Rotation paths and how fast each direction turns (degrees a step):
Each turn is a multiple of 5 degrees from 10 to 175, or 0.
Each row of a path follows its step; steps can be skipped.

step 0: [-16  10  -3   0  29 -40  12   3   2  36 -30  56 -15   9  50  -1  55  20
 -19  44 -11   5 -34 -11 -22  29  27   2  -4   9 -10  -5  -9 -14  20  -6
 -11 -34  25  30 -21]
step 1: [-32 -42  -6 -19   6  12  13  31 -25  10  -5  44  21 -24  -7  -5  -8  40
 -32  40  11 -12 -23 -26  23 -11   3 -45 -18  10 -17  18   9 -27  55  22
  -9 -49  -3  23  20]
step 2: [ -4  17 -13  -9  16  15 -19  -1   6   2  32  43  17  -8  36  -1  38  41
 -63  -4  13  -6 -19 -38 -49 -34  -2  22 -45 -10  18  28   5 -14  27  12
   3  -5  -1  34  -7]
step 3: [-32 -14 -32  27  27 -11  -6 -36  -8  35 -17  31  26  27  11  32  -9  -4
 -18  -6  51 -17 -63 -30 -11 -14  16 -10 -10   5   1   2 -40 -25  13   7
  13 -50 -18  19   6]
step 4: [-12   9 -13   4  34 -10  14  17 -22 -17  19  40  -7 -26  13  53   7   9
 -42  35 -14 -10 -37  -9 -20   5  30  34 -31  40  14 -19  -8  19  32 -13
 -47 -47 -11  -6  14]
step 5: [ -5   1 -15 -17  30  -8   5 -10 -14  52 -11  68 -24  32  20 -13   6   0
 -33  32 -29  23 -45 -19  -9 -15  29  -3   3 -24 -31  -4  25   6  52  15
  13 -37   0  11 -24]
step 6: [-19 -35  -9 -36  -3   5  -2  12 -15   7  28  44  31  -6   0  12 -20  31
 -43  35  -8 -36 -35   5 -16   9  -5   0  -1 -30   6  13 -12 -48  28  37
 -36 -22 -16  49  21]
step 7: [-28  28 -41   2  41  16   9   2   6   3   6  36  -4   1   9  31   6   6
 -59 -23  16 -33 -20  14 -49 -27  28 -19 -44 -12  12  42  -1   3  35  18
  19  -7   0  12 -22]
step 8: [-23   5  -8  17  53   8  12 -36 -37  22  -3  44 -27  -6  21  24 -13   5
 -16 -11  15 -50 -44 -38  -2  26 -10  17   6   8   9 -37 -33 -35  19   8
  -4 -38   2  22 -18]
step 9: [ 12  14 -13 -11  29  -5   4  13 -21   8 -35  67  -1 -19   3  19  -9  -5
 -53  27  10  17  13  11  -9   8  34  13 -16  13  -3   5 -22   1  53  10
 -59 -57  14  -7  -1]
step 10: [-13 -11  -5 -26  22  38  16  12 -38   9  38  73 -16  30 -20 -17   6  -7
 -41   5  -4   9 -26 -36 -16 -33  12   1  -7 -23 -25 -32  13 -29  35  25
   7 -15  12  16  -1]
Speeds:
[  3 -16   0  -6  -3  -7  -2   1 -15  -1   2 -10   0  -4 -11  19  -3   7
 -14  -3  -2  -6   0 -16   7  14  -2   9   2  -8   5   3  11  -1  -9  -2
   0  -3  12  -3   6]
155
[-16  -1   3   6  -1 -17   3   8   6   5   3  -2  -7  -7  -9  -4   2  -4
   4   4 -12 -11 -16  15  -4   7   6   1   6 -18  -4   4  13   7   0   6
  -4   8  -7   5   0]
55
[ -3  -3  -3  11  11   5   3  -9 -10  -9 -17   3  -1  -4  11   7  11  -4
   4   5 -10  -6   0   1   5  18   5  -8  -1   7   4 -14  -3  22  -1   0
   4   2  -1   0   5]
85
[ -2  12   6   4  11  -1  -4  -2  -2  17   3 -19  -9  -2  -8  11   5  -2
   8  -2   3  -1  -4  -9  -4   1   9  -5   2   7  13   0 -12   0   0   0
 -16  -5  -6  -9 -14]
80

step 0: [-14  18 -32  39  16  24  -5   4  32  -8 -28  22  11 -21  16   9 -59   7
  16 -12 -27  29  24   3  55 -43  23 -31  16 -35  33   4   2  -6  50 -33
   3   6 -17  -8 -43]
step 1: [ -1 -13  16  19   4  17  23 -36   3  18   0 -10 -16   9 -27 -31  81  -7
 -10 -17 -19  47  55  -7  -8  -3   1 -44  66  -3 -25  -2  14  19  -6  14
 -36  -1   4 -23   6]
step 2: [-17   1 -49  -8 -72  -4 -44 -23  48   3   0  24  15 -13  -7  22   5   3
 -41  14  -8 -44  19  33 -25  30  37 -31  -5  12  30   5 -19   1  -8  13
 -12  32  27  14 -13]
step 3: [  6 -28 -34  44 -10 -47  12  -1 -34 -77  19 -37  15   3  20 -16 -10  10
  11 -33 -22 -11  -3 -27   5  20  -9   3  32  29  15  27   1   9 -26  42
  20 -24  14   7  51]
step 4: [ 32  18  -9   5  32 -51 -27  47  19   7  12   3  17  -4  -7 -22 -29  10
  34 -24 -22  -9 -18 -17 -45 -10  28 -32   4  21 -18 -30 -11 -25  60 -12
   1  57 -21  10 -30]
step 5: [-34  14  29   4   6  36  41 -17 -49 -37 -11  52  -4   7 -39 -30 -49  -9
  -2   9 -34  49  40   1   8  -8  10 -18  10 -16   3 -12  22  17  29  46
  26   1  10  13 -17]
step 6: [-43  -5 -18   8  23 -19 -41 -47  35  33 -53  -8  -7   8 -25 -14  63  16
   9  26 -37   5  32 -35 -10  24  51  21 -25   1   2   9  -2  -4  30  -6
 -23 -20  16 -17  -7]
step 7: [-36   4 -28   6 -57 -11  -6   4  -6 -11  16  43  -7  62 -17  -1  -9  12
 -28 -10  11 -29  36 -10  -5 -25 -28  -6  35  47   6  64 -21  34   1 -39
  -3  -7  18  13  21]
step 8: [ 16  19 -17  25 -23 -54 -29  33  15  14 -18 -42 -27 -46 -12 -48  -6 -36
  31 -24   6   3   3 -14  14  30  -4  -7  25  25  39  -2 -14 -14 -21  21
   3 -29 -27  57 -15]
step 9: [ 32  -7 -12   9  35   2  43 -14 -39  48  39  30 -28 -33  -7 -22 -33 -17
   5  16 -34 -26  -3 -11 -23   5 -11 -39   0  12   3  18 -13   9  38  10
  29  60  25   2  37]
step 10: [-50 -22 -29 -27   7 -39  26 -39  14 -34   4  19 -21  17  -6  -1   3 -26
   9  -1   5  34   4  -7  -8   2   7 -16 -56 -24  22 -18  52 -26  50  33
 -15  -7 -39  32 -17]
Speeds:
[-15   5   7  -5  -4   3  -8  11  -7  -1   2  -4   0   6 -16 -13  -5   7
  -3   1 -13   2  -5 -14 -13   3  11   1  -3  13  -3   2  -9  -6   4   0
  12 -12   8   5   0]
25
[-11  -2  16  10  16   8   8   4   9  -7  -7  15   8   2  -8   6   9   6
  -4   7  -1   5   7 -12   1  -7   0  13   1 -10  11   2  -4   2   7  -4
  -7   2  -6   1 -12]
65
[ -6   7 -16   1   8   6 -14   8  12   2 -10 -18  -4  11   0  -6   1  -1
  -3   1   2  -1  -9   7  -1   8   4  -2 -11  -9   7   1  -1  -8   3   4
  -9   9 -12  11 -13]
175
[  1  20   4 -12 -10  -2   1  -8  -5  -1  12   9   7   3   0  11 -11   8
 -12  -6   6   7  -2   2  -3   0   7  -8  -9   4  11   3  -3  13   4   1
 -12  -1 -13   9  -2]
140
[  4   2   5  -4 -10  -2   2  -3   4  16  -8  -4   9  -6   2  11  -3   9
  16  11  -2 -10  -7   3 -10  -2   0  -1   5  -3  -9  13 -16   1  14   1
  -3  12   8   1  -9]
155
[ -7 -12  -2   4 -10   6  13  10   8  12  13  -6  -7 -13   1   2   8  -2
  -9  -4  -3  -5  -6  -4  -2  -4  -2 -14   7  -1  18   1 -10  -8  -1   3
 -13  -6   1   5   8]
55

step 0: [ -4 -35  -1   1  -3  17   6 -40 -21 -20  33  10  46 -25 -51 -25 -14  23
 -28  -9  -3  35 -17  38  24 -24 -24  18 -13  21  -5  -3 -15  22  19 -19
 -23 -20  23  47  -3]
step 1: [ 48 -19  15  -5  -1  37  -8 -17 -20  26 -46  29   0 -33   9 -17  -1 -35
 -25 -19  10 -16  15 -25  -7 -18  26  12  22  24  -4 -15  30  10  35 -44
 -55   0  18 -30  -3]
step 2: [  5 -39   7  13  48   3  14 -20  -3  17 -24   1  23  46  18   9  -8 -39
  -6  13   7  -5   3  44  12  -7  22 -32 -25 -43   3 -23  13 -53 -22 -39
  12  33  18   6 -11]
step 3: [-23 -12  -2  15 -45 -40  24 -31  16   4  -4   1 -42  11  24   0 -16   0
 -13   8 -33   0  20 -12  51 -23  -7   4 -36 -37  17  -9  51  43  -6  12
 -15   0  22  32 -15]
step 4: [-30 -30  28 -17 -24  11 -49 -11 -27  17  36   8 -11  16  24 -25   5 -31
  37  32  18 -18  39 -30  -4 -38  -6   5   2  -4  -5  -2  15  16 -27 -14
  20 -38 -31  -9  36]
step 5: [  0 -33 -35 -34  34  33  -9   2  14  29  13  -6  -3  -9  14 -22 -34  34
  -1  -9  -8  11 -20  11  45 -19   2 -31 -18  14  12   5  -5 -19  33  21
  53 -39  24  -9  37]
step 6: [ -2   0 -15 -14 -10   6 -20 -27   4  20  -4  21  -6 -22 -52  47 -27  31
   4 -11 -30 -10   4 -10  -1 -21 -27  22  54 -43  38  -1   0  15  27 -41
   5  15  25 -34  16]
step 7: [-30  -6  21  17   9  13 -20  23 -17  38 -11 -46  -9  -8 -19 -38  16  27
  -2  11  33  -1  21   9  16  28 -17 -42   5   2  -1  -2  13  -1  -5 -59
  -5  36   7 -49 -38]
step 8: [ 28  -6 -27  23  47   1 -29 -22  26 -16   4 -36   4  14 -43 -15  33   3
   0 -25  -2  14  15   9  -9 -15   2   8 -37 -13  15  -7  49  29 -10   2
  21 -27  14  32 -53]
step 9: [ 32 -35  34   3  -5  10   2  15  26   2   0  -6 -38   0   7  -3  -9 -12
  10  -1  42 -12  36  26  25   2   3  57  52 -32   7  -2  17  13  21  21
 -28 -42 -31   2 -21]
step 10: [-15   9  12  13   5  50  15 -36  -5   4 -17 -25  31  40  17  -7  13  -2
  15  -6  24   4 -27  19  32 -34   7 -55  32 -17  25  14  12 -20   5  25
  -5  -6 -57  -6  19]
Speeds:
[  6  -8   0   1 -13   2  -1  -8   4  15 -11  -7   2  -5  13  -5  15   5
  -8  -1  -2   8   1  -1  11  25  -3  -3  -5   4   4  -3  -8   5  10   8
   5   3   0   6   4]
160
[  8 -12  -3   2   0 -12  10  -2   2   4  -8  -8  -5   1  -1  17   8  -2
  -7  -8   2  -6  -4   1  10 -13  -4   6  10  -2   6   7  -5 -24  -3   7
   3   8   1 -12   6]
95
[  0  -8  -7   3   2  -6   3   9  14   5  11 -16   8   0   2  -2   9   4
  -3  -5   1  -6  -7   8 -15  -2   2   0   5   2   7  14 -10  15   4 -18
 -11  -5   8  -4   0]
45
[  6   3  -3   3  13   2  -2  -9  -9  -1  13  -4  -2   1  15   0   8  -2
  -7  12   1  10  -1  -5  -2   0   8 -20   2  -3 -10  12  -5 -11   3  -6
   8  -4  -9 -10 -13]
130
[  3   5  -4 -12   2   1   8   3  21   3 -14  10   5  11   0  11 -11   3
   1  19   6   0   2   4  -4   9  -1  -4   7 -16   2   3  -1  -7  12  -1
  -1  -9   4   3  -2]
100
[  4   1  -4   4   5  -6  13 -11   3  -7   4  -5   3  14  15  -8   1   0
   3 -15  -1 -19   6  -1   0   9  -9   1   2 -10 -17  -9  10   0   2  -2
  -3  -5  -8   0   8]
55

step 0: [-10  21  -2 -17 -46  14   1  30 -27  34  26  20 -11 -45 -31  19   0 -19
 -22  29 -17  -6 -37 -13 -46  12   2  45 -25   9 -35  20  -2  26  21 -44
 -13  11  -2  14 -22]
step 1: [ 68 -22 -23 -38 -17   2  32  10 -23  20   5   7 -15  -1   7  57  27  17
 -39  20  10  35 -18  -7 -13  -5 -40   6  25  38  11  38  17   5  -4  -1
 -12   3   3  -9 -28]
step 2: [ 33 -32 -30  21 -23  32  21  30  13  21  27  14 -42   4 -33 -13   0  16
 -14  -7  15  -3 -19  -8 -24 -11   5  51   9   5 -16  -9   7   8  15 -63
 -54  10 -36 -21  -2]
step 3: [ 51 -20 -21 -68  15  30  38 -16  -2 -14   8  19 -25  42   2  31  37  20
  -9   5   6 -20  -8  13 -10  25  33  31  30  17  27  -3 -11  19 -10 -22
 -21 -19  -2  41  15]
step 4: [-16  22 -10  -6   4  10  33  -1  48  11   8  23 -20  33 -32 -26  33  16
 -38 -22  -6   0  17   9 -45  15  -8  72  45 -23 -29  29 -13   1  27  -9
 -14   6 -16  -6  16]
step 5: [ -2  -4  -4 -64 -24 -32   9  -8 -26 -33  13  61  27  29 -11  17  29  16
  -9   6 -28   7  30 -17 -29 -42  20  51  19   2  23  -3   0  -4  -6   9
 -12   3 -22  26  26]
step 6: [  1  21 -16  12   5 -29   0  29  -9  58  13  46 -11  36 -70  -5  -2   6
 -26  35 -25 -12  24  10 -39 -28 -17  26  23  10 -32  19  -3  10  -1  -7
  13 -13  29  16  30]
step 7: [ 47 -11  -3 -45 -30 -28   7  18  -7  14  15  34  25   0  -6   6 -11  11
 -33  53   6  32   2  -9 -56 -20  53  34 -21   4  -8 -15  -6 -18  10  23
  21 -19  14   1 -31]
step 8: [ 19 -18 -25 -28 -10  18  16  42 -14  34  46  55 -13 -25 -44   6 -17  19
 -36   9 -24  -6 -13 -14 -16   4 -31 -16   6   0 -23  18 -58  19  22  -8
   8 -22  21 -32  -4]
step 9: [ 42 -15 -42 -42 -49  -2  28 -11  21  33  10   2  -6 -19  -9  20  -4  -3
   6 -19 -14  43 -22   6 -37 -17   7  28 -30  23  17  11 -31  22  19 -27
  -7  13  11  39 -42]
step 10: [ 23 -33 -53 -14   7  48  13  24   8  35  12  23 -22  -5   0  31   0  31
 -39 -14  27 -16  10 -49 -25   0 -23   2   7  -6 -12  62 -19 -13  -2 -26
 -14  21 -18  29  13]
Speeds:
[ -2 -14  -3   3  -4  -1 -13  -1   4  13   6  -3   4  -9   5   5  -2   3
  -3   2 -13  10 -15   3  -7  -4   6 -15  -8 -16   9  14   2   0  10   0
   6  -4   3   5  13]
35
[  9   0   4  -5  -6   9  -7  -5  -9 -16  -5   0  13 -20  -6  -5  -2   1
   3   2   8   2   5   4 -20   4  12  -4  10   2   9   1  -2  -3 -13  -4
  -2  10   5   5   5]
160
[ -7  -7   3   0  -9  11   1   2   2  -8   0  -8 -13   5  13  -5   2   8
   9   9   8   6   3  -4   4   3  -1   2  17   4   4   6  10   4  19  -5
 -17  -2   9   9   7]
40
[ 13  10  21   7   0 -11   9   2  -4  -3   7  -4   6  11 -11  -8  -2   3
  -2   0 -10  -2   8  -3  -2   7  -3  -2   1 -12  11  -5  -3 -10  11   7
  -4  -2  -5  14  12]
40
[  2   2  13   0   8  -9  -3   9 -20   3  -3  12   0  -3   4  -9  -2  -4
   8  12   2   6   0   9   2  -4  -5   6   0  -6  -3  20  16  -4  -6  -8
   2  -8  -6   0 -11]
60

step 0: [ -8 -13 -24 -22 -59 -14 -55  -2 -16  16  -8  49   1 -14  -4  44  24 -11
   3  16  26  19  -2  -6 -28 -26 -43 -12 -10 -35  18 -17  -6  -4  26 -13
 -17   5   0  24  23]
step 1: [ 18  19  11  14  31  14 -30  15  21  18  17   5 -31  10  -9  25  -6 -34
 -30  41   7   5   4  27  51 -28  26   7  16 -35   4 -12  -3   1 -15   4
 -52 -11  18 -23  52]
step 2: [ 38  -6  -1 -47  30  31  43  10 -36   5 -28 -12 -38 -19  19 -31  20  21
 -19 -11  -5  16   5  21   9 -47  -8 -13   7   1  -3 -14   7  31  38  -8
  10 -23  41 -24   0]
step 3: [-17  35  -3  -3 -18   3  61 -21 -42 -13  21  11  15  14  10  38  -3  24
  42  19  10  14 -21  -5 -15 -32   1  25  16  10   9 -10   2  24  43  -2
   1  29 -32   3  44]
step 4: [-45  48 -22  40  15   7 -41  14 -11  -3   9  31  -2  12   5  22  25  19
 -10 -20  31   7 -28 -19  12   9 -32 -23  34 -31 -24  36 -25  12  -4  20
  17  -1  25 -24  24]
step 5: [ 29   6  11 -33  -4 -54 -15   4  -3   3 -23  23 -32 -38  29  14  -4 -64
 -11 -25 -29  -9 -10  -6  24 -15 -24  11  -6 -38 -40   1 -13  16  13  27
   3  -7  -6  -7  24]
step 6: [ 17  -4 -33  -4 -25  41  53  -1   0  -9 -26   8  10 -36 -30   0 -10 -42
 -11  32  10  21 -15  20  50 -10  19 -35  44 -32   5   0  10  16  16  -5
 -13   9  -6  36   8]
step 7: [  8 -27 -52 -12  -7  15  14  34   5  23 -22  22   9  20  16  50  -7  27
  15 -14  29   7 -25  39   3  -1 -18  -9  19  41   7  -9   3   5  18 -11
 -29   2  19 -61  19]
step 8: [ 14  16  10 -25  11   1 -38  19 -39 -62   9  17  17  -6  -6  19  23  -4
   8  28  14  24 -14 -13 -20 -33 -20  60  26 -19   1  -6  13  -4  -6  -7
   5 -39  10 -34  33]
step 9: [-31  39  28 -10  31   0   3  21  24   2   6  40 -14  -2  -3  18 -13  -9
 -20  10   2 -11  44  23  19 -40  26   3  31 -19  -5  16 -10  29  57  23
  28 -19  24  21  -2]
step 10: [ 30  -6   6   5  14  16  37  11   0 -25 -18   2  25   2  37  -4   1   3
   7  -9 -31 -48 -54   9  23 -39  -9 -40  -6 -31   6  13 -18  25  23  24
  13  47   8 -26  13]
Speeds:
[ 12   3   8  -3 -19   3   2  -1 -14  -3  -7   8  -3   1   8   2   2   1
   0  13  13  -5   6  -7  -9   0   7   3   3   1  -6 -10   5  -4  -1  19
   0  -8 -10  14  -5]
130
[ -5  -1   3  11   1  -6 -13   6   2 -12   6   1  -6  -6  -1  -3  -2  -7
  -3  -9  -1  14  11   6   2  -8  13   3 -13 -13 -13  -5   5  15  -5   9
  -6 -10  -4  -8  -6]
95
[ -6  10   4  -5   5  -2 -29  -3   0   1   2  -7   2  -2  -4  14  -3   0
   0  13   7   4   0 -12   3   7 -14  11  -2  -1  -8   2  -2  -4  13   4
  -6   6   8   0 -11]
90
[-13  13   2  -2   1  -4   8 -16   3   2   6   0   0  -2   7 -10   4   0
  -3   8  -2 -11  -5 -10  -5   8  -1  -9   4  -6  -9  -4 -10  15   3   3
  10   1 -13 -18  -6]
55

step 0: [ 33  27 -28 -30 -51  33  10  -6  22  35  -9  -5 -30   5   5 -37 -37  -5
  17  24  24  21  26 -15  -7 -21  11  22  -2 -16 -12 -25 -30  17 -26  20
   4 -21 -29  32  33]
step 1: [ 23   8  -1   8   1   6 -38  -6  40  57 -44   9 -53 -31  12  -6  28  18
 -27 -27  15  -4  29 -10 -50  -4 -14  14 -17  25   6  -3   1  -6 -35  -7
  11  16 -11   8  -9]
step 2: [ 12  10  20 -47 -13  -8   7  19  21  12 -17  22 -16  16  17  11 -47  25
  24   5   7 -10  47 -33   3 -26 -40 -11  -8  27  16  24 -31  30 -20  11
  20   2 -22  51  19]
step 3: [  7 -14   6  11  17   1  31 -18  40  44 -49   9 -21 -39 -13  32  36 -10
  -8  45  -2  -3  39   9 -23 -26  -6   5 -27  27   3 -10  17  22 -10  32
   5 -36  -9  22  14]
step 4: [ 21  11  11  11 -12  10   8   1  20 -17 -12  19  18  31   4  24 -27  -5
  10   7  -7  -8  69  16 -39  20 -30   1 -48  33  -6  58   3 -15 -33   3
  -4   6   9  38  -3]
step 5: [ 19 -20   2 -21  18  12  44 -17  33  24 -68 -15  -9  -7  -3  29   3  -2
  32  12 -35   1  35  -5  41   7  -1   4 -41 -37   2  28   2  13  -6  -6
   9 -33  25   3 -21]
step 6: [ 15  12   6  27  14  28  40  21  21  15   8 -16  14  14 -20   0  -3 -32
 -11  -7  -4  31  57  -3 -16  32  24 -43 -47  24  37  37  17 -23  -8  10
  30  -1 -21  -6 -14]
step 7: [ 19 -22  -2 -19 -46 -15 -10  14  15  38 -25  -5   6  35 -32   2   9 -16
  12   5 -19 -21  23  -7  33  45  15  21  -8 -54  22  47  23 -16  -5  14
   7 -18 -18  25 -22]
step 8: [ 21 -20   5  30  23  28  -3  48  16  34 -29 -20  56  -3  -5 -10  37   0
  -4 -44  10  25  26 -24   8  18  -8   3 -15   6  11  43 -20  10  16   6
  12 -16 -38 -32  14]
step 9: [ 11   3 -14  12 -57  43 -25   0   5  23  -8   2   7  26 -16 -33  -2 -23
  31  24  -5   9  25 -16  48   8  13 -27  28   6  -5  31  29  19 -11   0
 -22 -19 -61  14  -5]
step 10: [  0 -14  27  45  16 -25 -23  18   8  74  -4 -11  -9  -8  -8  -5  20   1
   6 -13  -5   8  16  -2  -5   8 -26  32   8  -1 -13  34   6  18 -13 -54
 -15 -20 -47 -32 -16]
Speeds:
[ 11 -19  -1 -13  -2   8  -6  11   5 -12  -2   3  -3  -6  13   9   0  -1
  -8 -15   1 -11  -2  -3   4   6 -10  -5   2  -4  -1   8  -7   9  -9  -3
  -1   0  10 -13  -1]
115
[  7   6 -19   5  -6  -5  -3  -2   5  -2  10  10  -1  -7   3 -12  14   7
   4  -6  11   5  -6  -6  11  18   1   4  -5  -8  10   0  -8   5   1  -2
   3   1 -16   1   4]
40
[ 10  -3   5  -6   2   6  -4   0  -2  -1   4  -5   4  -1 -10   0   0  -1
  10   1  10  -5  17  11   6   7  15   0  -2  -8  14  -4  -9 -18  14   1
  -5   0  13 -12  -3]
40
[ -5   3   1  -5   4 -11  -6   6   7  13  -2   7   4  -2   0   3 -12   9
 -19  -5   6  -8  -1  -6   3   2   8 -10   4  -8  13   2  17   0   8   9
  11   4   4   2  14]
70
[  3  -5  -2   3  13  -2   6   9  -6   0   0   8   9  18   8 -12  -6  -6
  -5  -5   8  10   5   6  -9  10 -14 -18   4  10   4  -6  -8 -10  -2  -8
  -2   3  -1   8   6]
160
